Each row is where one point has got to under a steady rotation. How many ticks took it there?
The counts run from 0 to 198.
[117  85 136 100  81 118  98 132 130 112 119  87 173 114 180 174 121 130
 109 143 171  90 168 132 199  98 140 126 143 152 126 124 126 124 150 127
 131 166 125 102 120 110]
71
[107 143 140 133  89 117  97 143 131 130  86  68 161 165 145 153 117  95
 169 170 175 122 155 134 132 129 115 139 142 121 156 110 104  68 101 106
 131 115 154 110 141 149]
66
[ 86 152 160 135 150 104 168 124 161 136 105 145  90 141  99 124 120 137
 101 100 114 134 140 123 128 102 140 138 186 141 146  93  96  85 149 140
 152  83 167 125 177  99]
175
[115 121 121 144 139 123 123 134 138  83 119  86 143 144 167 124  97 127
 166  97 167 141 181  88 133 154  83 133 146 127 167  72 125  75  90  99
 124 115 135 116 140 146]
64
[112 117 148 136 153 122 123 148 109  85 210 163 153 115  97 128 116 170
  75 139 141 106 161 119 145 182 140 104 102 108 145 137 102 136 114 155
 116 130 116  82 124 129]
43
[ 80  80 121 164 137 114 106 123 113 152 129 147 124 140 112 147  86 149
  97 163  67 139 113 153 163  76 135 126 146 104  94 100 105 106 166 136
 151 134 141 101 126 125]
15
[110 128 144 148 175 103 133 104 139  97 149 113 157 123  91 152 116 120
  94 110 128 124  70 126 125 114 145 144 134 131 109 102  78 124 143  63
  65 108 103  89 104 138]
167
[159 113 129 125 106 192 112 158 148 136 122 137 113 132 159 131 176 120
  59 146  91  71 143 107 128 134 120 151 158 130 111 137 188 116 117 151
 133 142 147 115 112 112]
103
[118  94 147 135 158 134 100 144 132  82 178 152 161 117  89 140 109 174
  93 123 129 131 151 135 139 172 173  96 123 109 134 112  86 128  91 155
 122 140 106  84 120 142]
44
[139  89 108 150 136  81 126 143 111  95 166 169 146 155 124  87  86 149
 148  80 136 148 165 113  96 158 113 126  74 127 117  99 147  99 109 150
 155 105 132 125 164 137]
33
[ 75 145 119 103 127  97 120 119 100 153 124 152 103 159  67 108  92 136
 144 135 170 179 126 138 131  93 161 110 135  61  99 164 110 116 136 138
 150 117 146 130 132 137]
25
[156  99 149 175 104 132 102 146 102 172  89 146  95 167 114 127 132 106
 127 140  71 102 122 101 138  80 143 121 121 174  99 154 126  96 116 147
 155 168 125 135 112 126]
133
[123 138 141 140 144 101 116  99 143 102 128 152 107 126  65 158 119 152
 117  71 125 104 134 144 158 125 151 101 183 107 110  69  75 123 126 146
 148 122 127 130 140 102]
173
[116 131 149 129 151 147 152 141 145  87 108 110 144 129 170 113 111 139
 155  93 151 130 211  86 139 150  89 159 140 127 165  83 126  71 114 128
 148 117 154 122 145 124]
63
[104 106 163 103  79 152 115 156 152 109 102  99 132  98 137 143 129 129
 139 160 121 139 141 144 130  90 151 108 166 138 134  88  97  97  66 159
 153 163  96 142 143  97]
76
[164 130 129 148 148 125 163  96 137 138  83 150  90 139 156 118 144 101
 165  96 133 139 111  65 127 131  65 137 138 157 119 124 178 149 136  88
 127 134 143 164 113 119]
120
[113 146 130 149 123  73  90 121 118  87  96 141 154 139  64 124  97  76
 144 166 119 127  72 113 157 103  89 125 138 127 111 108 133 119 133  86
 144 154 142 146 108 116]
9
[ 98 111 155 114 162 140 150 127 196  90 166 167 142 161 121 127 176 123
 110 145 136 157 143 114  95 161 120 122 124 165 141  89 107 111 118 136
 102  90 129  90 166 135]
48
[125  97 145 147 145 136 147 117 110 135 124 134 110 136 101 107 103 114
 139 122 106 167  75  81  93  63 125 117 122 154  86 160 126 118  91  92
 108 161  91 130  86 131]
136
[107 119  98 143 126  70  94 111 113 130 132 118 158 133 118 153  69 144
 155  67 184  87 147 118 157  99 161 144 150 102 132 131 110 130 162 141
 110 112 133 118 137 160]
183
[ 75 138 152 137 144  84 159 138  86 138 151 161 107 103 117 107  82 169
 149 128 153 184 110 165 115 136 140 120  91  96 145 150 113 130 158 131
 129  94 135 146 156 115]
27
[105 124 116 135 106  82 104 115 103 154 130 115 173 123 123 146  75 137
 130  82 170  95 153 142 153  81 152 151 153  87 113 127 131  94 170 148
 128 108 165 121 140 141]
184
[ 84 173 135 153 125  71 149 116 107 136 105 104 107 141 103 122 116 124
 166 109 164 113 146 162 152 124  94 171 101 128 144 104 100 111 196 116
 134  88 131 137 166 107]
180
[140 148 143 121 121 126 105 133 173 118  90 140 166 124 130 149 148 122
 164 116 165 110 195 127 165 160 151 139 159 125 157  88  98 110 144 166
 163 127 173 128 149 122]
61
[167 169 141 130 132  97 141 137 122 156  87 159  98 157  93  89 163 109
 157  95 115 162 113 163  93 147 156 162  81 156  90 134 113 109 161 105
 149  95 135 137 128 105]
149
[107  94 153 141 114  99 104 112 136 123 120 195 132 144  64 143 135 105
 163 121 111 133  83 127 134  87 138 116 122 123  96  99  80 143 132 176
 118 142 108 144 161 134]
19
[157 111 132 164 132 142 161  97  83 166 134 155 152 109 155 115 126 126
 146 179  72 117 122 116 131  98 100 132  96 150 133 131 140 119 170 143
 169 152 165 122  93 125]
129
[171 131  88  93  91 129 135 129 148 100 135 140 129 109 168 116 154 119
 167 112 174 137 137 120  89 147 115  95 140 140 151 118 180 155  92 146
 146 136 114 168 135 110]
90
[144  94 110 157 113  74  84 160 121  95 139 158 140 166  94 114  90 125
 156  85 133 157 153 119  94 162 143 111 101 132 105 105 139  86  83 134
 145 110 132 122 156 151]
34
[ 84 166 149 174 133  91 117 135  91 126 117 165 103 128  88 115 108 120
 109 191 103 105 116 107 184 121  98 136 109 142 150 160 117 131 181 109
 137 134 129 120 123 111]
11
[124 148 114 128 162 183 161 100 149 123 127 125  83  99 126 138 164 134
 123 160 122 132 104  96 136 157 113 138 138 131 162 148 123 196 138 103
  87 158  83 128  87 133]
110
[104 137 162 105 117 130 108 138 164 110 103 114 107 169  79 134 185 107
 132 122 166 131 166 167 150 168 127 157 110 114 104  92  83 107 141 126
 124 109 111  92 150 124]
51
[ 96 124 145 105 108  89  96 145 113 111 161 145 156 153 105 125 133 131
  69 178 158 130 161 153 165 160 147 116  85 123 121 160 131 121 157 108
 150 124 136  78 130 115]
41
[121 132 144 115 107 108 135 103 115 168 122 130 102 152  98 134 140 104
 121 175 109 164  82 147 131  79 145  89 110 143  77 175 124 132 149  86
 150 150 110 131  96 101]
138
[ 91 168 104 132 137  90 134  93 156 108 115 120 147 152  58 135 119 101
 199 117 163 147 126 127 121 106 114 139 146 115 140  82  87 107 144 109
 132 100 130 134 144 154]
178
[ 94  91 101 163 153 110  92 123 112 129 138 136 133 123  88 141  65 150
 121 142  88 132 106 126 178  81 145 118 135 100 108 104  91 132 152 130
 125 157 116 103 103 151]
14
[ 79 132 159 128 115 108 149 167 117  87 139 140 156  94  99  72  87 117
 123 118 136 121 161  95 133 108 115 181 113 169 151 114 144  97 145 151
 149 143 101 126 150 107]
191
[114  89 163 119 107 151 146 137 122  88 175 118 145 110 163 133 118 153
 112 129 154  80 166 106 131  91  96  82 150 132 146 112 116 117  69 181
 130 149  97 123 128 119]
74
[118 170 137 164 133 101 104 146 125 126 126 123 112 186  61 132 144 101
  81 152  94  82 130 132 130 130 150 143 139 145 127 121  86  71 120 102
 137 103 134  94 128 133]
164
[104 129 152  83 143 135 123 100 151 139 136  92 160 137 133 162 135 144
 129 121 194 137 153 167 151 137 151 121 162  54 106 113  96 107 136 124
 124  97 177  97 127 125]
56
[133 139 144 118  96 170 112 132 153 128  89 101  97 123 103 132 177 101
 107 183  98 142  79 140 112 143 115 123 171 115 119 120 150 132  89  95
 135 153 110 137  95 102]
107
[183 156 110 133 130  90 101 122 136 118 142 175 196 109  90 139 122 126
 102 138  97 115  97 147 127 154 190 123 148 160 136 120 107 109 142 114
 156 125 179 131 110 125]
158
[164 155 117 124 125 105 136 113 130 150 101 162 116 154  74 105 166 103
 173 103 114 161 100 164  78 131 175 136  91 138  87 114 101 111 128 135
 152 107 132 141 128 127]
148
[121 117  86 123 123  79  99 134 139 142 138 194 174 134 109 127 104 151
 159 125 142 151 151 153 140 140 199 139 102 124 116 138 129 135 194 162
 161 119 172 116 156 151]
30
[ 76 112 162 127 142  77 158 137 141 119 111 188  66 152 110  98 113 132
 116  88 144 167 123  88 140  94 120 135 112 150 108 147 133 132 153 121
 116 113 108 133 173 102]
22
[114  95 158 105 102 153 149 137 119 122 162 122 148 113 187 137 126 144
  92 147 151  72 181 102 154  77  90 103 134 131 151 128 132 109 106 181
 140 142 119 115 137 108]
73
[152 143 107 122  96 173 131 141  96 145 146  92 160 113 171 115 161 120
 118 203 133  97 130 161  93 148 116 167  96 106 152 142 169 135 145 133
 121 117 134 117  98 141]
98
[113 107 138 107 131  89 109 140 126  69 155 129 196 125  90 114  97 111
 125 133 178 175 109 116 129 148 159 140  79 125 106 133 142 123 130  75
 105 143 109  91 109 142]
39
